One turning vector, and how many steps it has turned
The counts run from 0 to 527.
84, 109, 98, 97, 111, 60, 32, 82, 114, 100, 86, 114, 98, 85, 110, 98, 99, 87, 84, 100, 105, 95, 101, 98, 131, 107, 93, 141, 76, 98, 96, 131, 122, 100, 41, 83, 131, 95, 66, 61, 98, 123, 101, 107, 80, 116, 126, 94, 117, 96, 94, 103, 100, 96, 114, 95, 103, 152, 93, 74, 106, 107, 136, 83, 112, 104, 94, 97, 120, 98, 67, 86, 73, 106, 105, 103, 135, 90, 114, 77, 51, 103, 99, 90, 110, 107, 82	99
93, 116, 129, 119, 76, 56, 61, 106, 113, 92, 70, 115, 81, 90, 99, 109, 87, 77, 87, 103, 95, 99, 90, 81, 133, 140, 92, 128, 81, 93, 114, 92, 117, 99, 57, 93, 95, 71, 53, 72, 111, 104, 121, 86, 99, 99, 103, 87, 113, 74, 110, 81, 103, 67, 84, 105, 92, 142, 103, 73, 119, 98, 130, 79, 107, 101, 100, 69, 138, 112, 100, 79, 89, 135, 103, 114, 111, 88, 132, 68, 50, 127, 67, 102, 110, 97, 86	148
81, 109, 104, 107, 89, 60, 45, 103, 102, 86, 107, 122, 87, 65, 91, 91, 99, 103, 90, 98, 100, 105, 91, 103, 120, 122, 107, 132, 76, 93, 102, 128, 124, 86, 50, 105, 127, 97, 63, 51, 95, 113, 99, 98, 93, 105, 121, 78, 120, 91, 89, 108, 94, 95, 116, 99, 103, 157, 99, 88, 92, 95, 117, 88, 108, 94, 110, 88, 107, 103, 85, 69, 93, 113, 104, 101, 123, 83, 123, 66, 59, 103, 86, 91, 133, 118, 93	63
96, 107, 127, 108, 77, 48, 56, 110, 111, 94, 87, 112, 74, 84, 101, 111, 88, 93, 76, 122, 121, 99, 90, 76, 124, 128, 105, 132, 97, 98, 106, 127, 120, 133, 53, 92, 88, 94, 57, 68, 89, 97, 111, 110, 87, 98, 118, 94, 107, 87, 127, 83, 86, 84, 93, 84, 97, 141, 95, 81, 85, 117, 113, 66, 105, 116, 92, 75, 115, 101, 79, 77, 89, 130, 106, 116, 122, 91, 113, 74, 55, 107, 58, 108, 123, 104, 84	151
77, 84, 103, 117, 91, 54, 59, 102, 119, 79, 88, 96, 83, 63, 105, 112, 120, 86, 78, 91, 108, 118, 99, 90, 140, 120, 105, 127, 76, 101, 112, 136, 101, 105, 68, 56, 120, 78, 68, 95, 100, 110, 120, 119, 100, 117, 114, 83, 107, 109, 95, 85, 103, 100, 79, 91, 77, 152, 108, 80, 93, 105, 113, 74, 98, 86, 99, 99, 119, 106, 80, 79, 83, 109, 95, 127, 117, 88, 108, 52, 71, 127, 66, 101, 95, 92, 83	82
74, 119, 119, 113, 92, 48, 60, 110, 104, 64, 103, 108, 83, 56, 110, 101, 118, 97, 85, 103, 95, 98, 84, 101, 137, 132, 122, 109, 84, 97, 118, 157, 115, 119, 76, 67, 112, 97, 59, 93, 90, 103, 106, 119, 96, 101, 105, 80, 104, 102, 122, 85, 96, 97, 101, 90, 79, 150, 101, 82, 79, 117, 103, 70, 94, 98, 107, 103, 110, 112, 77, 91, 93, 117, 113, 125, 122, 80, 111, 48, 71, 118, 61, 109, 106, 90, 89	84
74, 122, 101, 110, 59, 48, 62, 107, 94, 72, 98, 96, 99, 93, 112, 90, 95, 87, 96, 112, 103, 92, 88, 96, 148, 129, 87, 139, 86, 111, 83, 129, 100, 108, 73, 77, 98, 86, 69, 106, 100, 117, 120, 93, 105, 85, 119, 83, 116, 93, 100, 99, 119, 88, 122, 79, 93, 137, 96, 79, 114, 94, 120, 63, 110, 99, 121, 99, 127, 106, 81, 52, 95, 117, 110, 118, 137, 73, 128, 112, 56, 112, 88, 83, 101, 100, 89	164
76, 107, 120, 117, 80, 44, 49, 94, 120, 64, 102, 100, 74, 52, 92, 101, 126, 108, 82, 103, 103, 101, 90, 89, 141, 135, 103, 129, 97, 103, 107, 149, 110, 109, 68, 75, 108, 83, 73, 96, 99, 100, 110, 113, 93, 90, 117, 92, 109, 107, 112, 89, 91, 85, 101, 88, 79, 134, 105, 86, 83, 109, 90, 65, 107, 111, 107, 98, 118, 92, 81, 63, 99, 126, 90, 116, 119, 87, 103, 69, 68, 125, 62, 107, 115, 96, 95	443
88, 101, 107, 115, 54, 49, 66, 121, 104, 82, 90, 116, 94, 82, 105, 94, 101, 82, 96, 97, 95, 102, 101, 82, 146, 114, 103, 122, 81, 96, 98, 129, 116, 111, 66, 79, 118, 88, 56, 79, 99, 120, 129, 107, 99, 105, 104, 85, 93, 85, 93, 93, 93, 99, 99, 78, 76, 148, 95, 82, 99, 84, 117, 68, 95, 85, 106, 85, 112, 106, 90, 65, 86, 135, 82, 113, 120, 77, 117, 52, 57, 114, 80, 85, 122, 91, 94	156
81, 97, 105, 109, 97, 51, 63, 103, 116, 78, 100, 107, 87, 51, 104, 116, 119, 91, 75, 101, 109, 102, 86, 87, 135, 131, 121, 122, 86, 94, 121, 151, 96, 111, 66, 60, 117, 89, 57, 96, 93, 113, 114, 126, 94, 112, 115, 83, 106, 109, 102, 86, 101, 97, 87, 89, 79, 148, 106, 82, 83, 117, 109, 74, 97, 98, 97, 99, 116, 112, 78, 84, 79, 107, 110, 130, 126, 83, 109, 56, 72, 117, 61, 105, 106, 98, 82	83
68, 112, 105, 99, 57, 46, 59, 81, 83, 68, 91, 97, 91, 99, 116, 79, 86, 74, 99, 98, 90, 105, 92, 94, 137, 136, 84, 136, 92, 101, 91, 147, 109, 114, 85, 52, 93, 83, 68, 95, 84, 101, 99, 102, 113, 96, 114, 90, 108, 95, 111, 94, 113, 91, 95, 88, 97, 124, 92, 84, 107, 109, 117, 76, 108, 86, 130, 98, 126, 121, 78, 67, 103, 118, 115, 106, 139, 87, 136, 91, 51, 107, 79, 88, 107, 82, 91	162
67, 107, 114, 104, 72, 52, 44, 84, 103, 91, 98, 87, 81, 80, 108, 93, 102, 98, 92, 96, 98, 97, 94, 98, 145, 124, 82, 156, 82, 105, 83, 122, 109, 109, 64, 90, 104, 75, 77, 89, 103, 101, 107, 99, 96, 97, 119, 110, 119, 101, 111, 95, 102, 94, 110, 79, 102, 135, 91, 59, 114, 93, 122, 64, 115, 110, 117, 99, 128, 93, 66, 52, 93, 116, 93, 97, 130, 98, 124, 97, 48, 115, 93, 86, 112, 110, 89	22
84, 106, 107, 109, 110, 55, 56, 81, 117, 94, 84, 120, 83, 84, 92, 108, 91, 76, 92, 109, 123, 101, 101, 97, 117, 105, 114, 127, 90, 103, 103, 134, 138, 87, 44, 87, 115, 98, 48, 54, 91, 116, 79, 90, 83, 115, 122, 80, 121, 97, 102, 106, 90, 88, 91, 114, 113, 152, 113, 85, 88, 115, 116, 103, 103, 101, 110, 75, 117, 121, 80, 81, 86, 119, 110, 110, 126, 75, 124, 72, 50, 103, 69, 89, 118, 100, 81	281
84, 105, 125, 97, 69, 48, 66, 89, 118, 102, 92, 99, 69, 90, 104, 113, 88, 92, 83, 128, 125, 92, 87, 81, 126, 129, 92, 135, 94, 98, 85, 125, 108, 129, 57, 70, 83, 98, 80, 95, 95, 89, 93, 93, 87, 102, 119, 91, 118, 100, 124, 79, 98, 93, 79, 70, 105, 128, 93, 80, 84, 106, 112, 71, 104, 105, 117, 87, 123, 111, 77, 63, 77, 134, 95, 118, 138, 96, 110, 92, 46, 114, 66, 97, 112, 98, 81	294
70, 105, 101, 92, 68, 49, 71, 80, 96, 76, 94, 112, 79, 76, 111, 95, 108, 87, 91, 108, 112, 96, 96, 95, 129, 120, 116, 119, 92, 102, 98, 168, 114, 114, 77, 60, 116, 90, 69, 93, 83, 104, 90, 121, 102, 107, 125, 79, 102, 117, 102, 108, 94, 105, 82, 75, 96, 127, 95, 96, 73, 120, 87, 72, 109, 93, 128, 99, 114, 119, 69, 69, 85, 116, 90, 121, 140, 92, 102, 65, 57, 109, 62, 91, 112, 83, 90	302
63, 126, 107, 105, 91, 47, 52, 79, 92, 62, 114, 106, 97, 74, 108, 85, 99, 96, 102, 108, 86, 107, 83, 117, 119, 142, 102, 132, 74, 103, 110, 136, 115, 90, 76, 80, 107, 98, 77, 93, 80, 98, 84, 92, 108, 81, 113, 85, 131, 91, 123, 92, 117, 72, 128, 102, 107, 136, 98, 87, 106, 125, 98, 67, 119, 100, 124, 109, 134, 117, 81, 93, 107, 114, 124, 114, 128, 75, 126, 86, 59, 115, 69, 99, 104, 110, 96	490
89, 114, 118, 104, 91, 51, 79, 94, 119, 90, 95, 133, 105, 89, 119, 114, 91, 74, 92, 138, 108, 84, 86, 86, 125, 109, 109, 122, 100, 95, 85, 111, 119, 119, 60, 82, 127, 102, 75, 95, 91, 115, 97, 86, 66, 119, 106, 94, 118, 84, 123, 72, 112, 96, 106, 85, 91, 132, 94, 78, 96, 123, 109, 80, 105, 96, 114, 101, 131, 124, 86, 92, 55, 136, 105, 119, 151, 74, 111, 66, 38, 116, 89, 91, 98, 95, 89	324
81, 107, 91, 106, 78, 45, 66, 94, 95, 74, 112, 103, 101, 77, 101, 111, 98, 68, 90, 107, 100, 82, 72, 99, 133, 124, 102, 136, 79, 107, 80, 130, 100, 94, 59, 94, 109, 89, 75, 107, 95, 118, 98, 84, 97, 89, 123, 73, 128, 103, 98, 106, 121, 92, 106, 76, 99, 141, 102, 84, 106, 105, 109, 69, 106, 92, 126, 99, 138, 115, 85, 54, 73, 114, 101, 123, 137, 74, 123, 115, 57, 122, 80, 78, 100, 105, 74	345
64, 115, 101, 104, 94, 65, 41, 88, 127, 89, 92, 118, 103, 92, 113, 95, 98, 90, 95, 105, 114, 107, 86, 108, 120, 110, 97, 116, 66, 106, 101, 137, 120, 96, 58, 65, 133, 101, 74, 77, 94, 118, 109, 116, 95, 107, 117, 77, 119, 114, 97, 92, 113, 99, 107, 98, 104, 157, 97, 85, 111, 108, 119, 71, 109, 92, 124, 102, 134, 105, 80, 87, 95, 118, 105, 122, 122, 59, 102, 50, 57, 103, 89, 87, 82, 97, 92	174
64, 124, 118, 98, 64, 46, 60, 89, 84, 64, 100, 98, 78, 86, 123, 83, 100, 89, 98, 100, 84, 100, 86, 107, 133, 143, 104, 118, 81, 96, 113, 156, 113, 114, 86, 56, 100, 93, 70, 92, 80, 96, 98, 112, 108, 95, 109, 81, 104, 98, 122, 90, 95, 103, 96, 91, 87, 136, 92, 81, 94, 107, 101, 67, 103, 82, 123, 105, 120, 116, 78, 82, 99, 120, 111, 112, 129, 83, 112, 60, 64, 110, 67, 97, 105, 88, 95	123
76, 107, 128, 121, 88, 40, 67, 81, 132, 75, 107, 87, 77, 67, 98, 103, 108, 95, 100, 113, 95, 103, 100, 106, 143, 145, 96, 132, 80, 93, 105, 111, 106, 82, 57, 68, 101, 87, 83, 111, 110, 101, 103, 86, 98, 102, 114, 87, 120, 88, 112, 85, 94, 78, 85, 100, 84, 136, 103, 69, 112, 91, 104, 78, 99, 82, 111, 99, 137, 125, 107, 86, 79, 135, 99, 113, 124, 89, 117, 68, 57, 125, 89, 101, 106, 89, 89	402
63, 120, 98, 118, 94, 56, 52, 93, 117, 60, 101, 100, 91, 72, 112, 79, 117, 85, 106, 92, 86, 90, 95, 112, 150, 121, 108, 119, 76, 101, 102, 140, 112, 85, 76, 69, 130, 82, 53, 93, 95, 121, 112, 104, 98, 108, 107, 85, 108, 102, 93, 96, 110, 113, 105, 101, 79, 141, 101, 72, 109, 94, 111, 71, 99, 81, 120, 113, 122, 107, 73, 64, 85, 116, 105, 110, 123, 70, 123, 62, 61, 118, 99, 94, 96, 86, 91	448
64, 91, 103, 101, 85, 54, 61, 89, 110, 85, 99, 120, 71, 74, 91, 96, 93, 78, 95, 101, 95, 109, 83, 105, 110, 127, 108, 127, 75, 88, 110, 119, 115, 91, 67, 63, 132, 88, 75, 78, 90, 99, 82, 98, 105, 111, 100, 73, 124, 106, 104, 83, 108, 104, 69, 108, 99, 146, 108, 89, 96, 111, 102, 95, 103, 75, 129, 103, 131, 122, 93, 76, 84, 128, 112, 121, 128, 82, 116, 42, 61, 122, 68, 96, 103, 97, 87	394
75, 108, 106, 99, 106, 62, 45, 74, 117, 109, 78, 117, 89, 89, 104, 105, 93, 80, 94, 104, 117, 86, 98, 95, 119, 107, 107, 129, 63, 102, 107, 124, 131, 76, 43, 87, 120, 93, 58, 61, 103, 106, 85, 97, 91, 118, 127, 83, 118, 100, 99, 111, 88, 91, 93, 108, 120, 155, 108, 86, 94, 107, 122, 89, 110, 101, 109, 79, 137, 119, 82, 83, 79, 115, 93, 111, 124, 81, 106, 71, 50, 104, 81, 94, 111, 105, 84	280
75, 108, 92, 92, 64, 54, 59, 100, 88, 73, 99, 121, 104, 93, 106, 79, 96, 85, 97, 101, 90, 108, 88, 96, 135, 124, 84, 137, 101, 102, 82, 153, 115, 111, 78, 66, 125, 90, 72, 77, 84, 128, 110, 104, 97, 104, 107, 82, 108, 93, 84, 103, 109, 103, 104, 84, 91, 138, 89, 93, 100, 105, 114, 90, 107, 85, 122, 98, 108, 114, 80, 62, 85, 118, 116, 102, 148, 80, 134, 75, 48, 89, 92, 78, 115, 88, 94	522
92, 106, 120, 107, 60, 55, 71, 108, 91, 75, 92, 117, 78, 82, 105, 110, 98, 78, 83, 113, 90, 101, 75, 77, 124, 130, 97, 136, 110, 99, 101, 111, 104, 134, 75, 76, 101, 74, 68, 87, 93, 101, 110, 88, 90, 93, 100, 99, 109, 85, 128, 76, 111, 88, 86, 81, 83, 128, 101, 74, 97, 128, 106, 72, 110, 107, 112, 95, 126, 108, 82, 64, 84, 135, 123, 118, 128, 93, 137, 84, 51, 124, 59, 95, 118, 94, 84	472
77, 94, 122, 121, 80, 42, 57, 88, 120, 73, 104, 82, 68, 60, 88, 98, 108, 99, 99, 100, 93, 113, 99, 98, 143, 151, 88, 142, 68, 89, 113, 119, 108, 87, 64, 70, 101, 81, 76, 102, 104, 97, 112, 95, 112, 94, 111, 89, 116, 91, 104, 87, 90, 87, 85, 89, 84, 138, 100, 69, 106, 85, 107, 73, 94, 81, 108, 96, 131, 111, 96, 72, 91, 131, 95, 112, 119, 87, 120, 73, 65, 125, 85, 98, 114, 99, 86	440
69, 102, 95, 110, 73, 48, 64, 83, 106, 66, 99, 97, 103, 90, 117, 88, 96, 71, 112, 101, 104, 94, 95, 98, 144, 117, 101, 128, 81, 109, 88, 136, 102, 89, 76, 59, 118, 81, 64, 117, 96, 127, 104, 94, 99, 110, 115, 83, 112, 111, 91, 99, 120, 109, 98, 88, 89, 132, 103, 80, 106, 99, 107, 78, 99, 77, 131, 106, 130, 124, 74, 56, 79, 108, 103, 111, 138, 70, 125, 93, 56, 118, 95, 80, 89, 84, 90	306
83, 102, 120, 110, 61, 53, 74, 112, 94, 70, 102, 115, 80, 76, 100, 107, 91, 78, 90, 116, 91, 101, 76, 87, 122, 134, 107, 135, 106, 93, 100, 113, 106, 125, 77, 74, 113, 81, 77, 96, 88, 101, 95, 88, 99, 90, 96, 89, 117, 96, 123, 61, 124, 96, 80, 90, 82, 136, 114, 72, 92, 129, 99, 78, 111, 89, 129, 103, 117, 112, 81, 57, 85, 138, 125, 125, 128, 83, 131, 73, 59, 126, 59, 94, 109, 95, 80	434
71, 114, 105, 93, 65, 63, 45, 104, 93, 89, 101, 131, 95, 87, 117, 89, 87, 85, 88, 103, 91, 104, 79, 105, 108, 115, 98, 134, 85, 102, 94, 123, 123, 121, 80, 77, 139, 87, 82, 64, 89, 103, 96, 103, 93, 95, 102, 95, 116, 99, 114, 77, 123, 98, 113, 91, 101, 142, 98, 85, 103, 123, 114, 67, 126, 101, 136, 110, 129, 94, 70, 69, 89, 131, 115, 107, 131, 77, 116, 55, 52, 116, 76, 87, 106, 106, 102	68
74, 109, 126, 118, 76, 45, 61, 99, 117, 76, 115, 89, 78, 67, 87, 91, 94, 108, 94, 112, 91, 95, 87, 103, 144, 154, 91, 130, 78, 86, 109, 112, 108, 108, 53, 76, 93, 95, 79, 106, 109, 103, 104, 89, 100, 94, 113, 84, 123, 82, 108, 85, 92, 92, 94, 85, 85, 150, 93, 74, 106, 85, 112, 67, 89, 84, 116, 90, 122, 115, 96, 65, 82, 129, 93, 113, 125, 89, 111, 78, 58, 118, 89, 98, 116, 101, 78	439
72, 109, 106, 109, 112, 59, 51, 97, 135, 92, 111, 123, 90, 72, 89, 103, 113, 103, 87, 115, 117, 96, 76, 112, 118, 112, 110, 120, 85, 99, 94, 123, 116, 88, 46, 88, 142, 95, 75, 74, 99, 113, 101, 95, 85, 106, 122, 74, 137, 117, 89, 95, 114, 97, 97, 90, 102, 158, 106, 92, 89, 108, 107, 78, 105, 98, 124, 98, 127, 103, 90, 69, 76, 129, 91, 121, 126, 65, 91, 55, 58, 108, 77, 91, 89, 98, 83	354
94, 117, 123, 113, 65, 54, 69, 96, 108, 73, 84, 110, 86, 82, 118, 118, 109, 87, 77, 121, 94, 96, 78, 74, 135, 135, 93, 138, 104, 106, 100, 120, 111, 127, 72, 81, 91, 80, 67, 90, 93, 106, 116, 98, 83, 93, 104, 99, 107, 76, 129, 77, 100, 73, 92, 86, 78, 126, 98, 73, 105, 126, 107, 68, 112, 113, 94, 87, 122, 106, 85, 79, 86, 126, 120, 113, 123, 101, 129, 85, 48, 125, 69, 106, 115, 88, 90	510
83, 104, 117, 112, 110, 56, 41, 73, 124, 91, 75, 106, 69, 81, 90, 97, 96, 94, 88, 104, 106, 117, 101, 96, 111, 118, 93, 141, 96, 97, 108, 117, 136, 101, 56, 76, 124, 83, 58, 47, 92, 108, 91, 96, 87, 113, 115, 96, 110, 91, 116, 87, 98, 91, 82, 117, 104, 146, 105, 76, 86, 128, 113, 107, 116, 102, 101, 83, 115, 106, 72, 84, 86, 118, 129, 102, 121, 92, 125, 54, 50, 104, 71, 99, 120, 99, 83	462
97, 101, 109, 101, 91, 47, 63, 95, 101, 78, 84, 130, 113, 92, 117, 107, 89, 70, 95, 125, 105, 119, 97, 77, 114, 107, 103, 137, 106, 104, 99, 118, 121, 113, 67, 78, 119, 93, 61, 78, 86, 118, 101, 101, 85, 109, 105, 91, 111, 87, 126, 69, 116, 70, 111, 102, 90, 144, 103, 81, 99, 145, 102, 89, 116, 108, 110, 97, 123, 111, 75, 94, 87, 126, 133, 125, 135, 76, 127, 71, 43, 124, 59, 98, 103, 91, 98	142
64, 110, 114, 96, 91, 52, 45, 71, 116, 73, 98, 92, 79, 72, 108, 87, 122, 109, 87, 100, 105, 103, 99, 107, 141, 131, 92, 128, 91, 102, 101, 163, 116, 114, 73, 50, 121, 85, 76, 86, 88, 102, 96, 123, 94, 109, 124, 94, 110, 108, 106, 98, 95, 109, 89, 87, 82, 131, 89, 77, 83, 117, 100, 73, 104, 98, 109, 111, 112, 102, 66, 76, 91, 113, 99, 106, 142, 95, 101, 60, 55, 99, 86, 98, 101, 85, 91	445
76, 113, 110, 110, 93, 38, 61, 63, 117, 69, 101, 101, 97, 79, 82, 95, 100, 104, 103, 119, 112, 101, 88, 102, 125, 146, 95, 138, 95, 112, 90, 139, 124, 84, 65, 78, 95, 98, 79, 97, 85, 109, 81, 88, 100, 93, 132, 82, 133, 101, 104, 111, 99, 72, 111, 97, 101, 131, 104, 100, 88, 125, 77, 84, 115, 107, 124, 91, 126, 131, 90, 78, 94, 115, 114, 110, 144, 84, 123, 104, 54, 107, 71, 93, 114, 91, 90	311
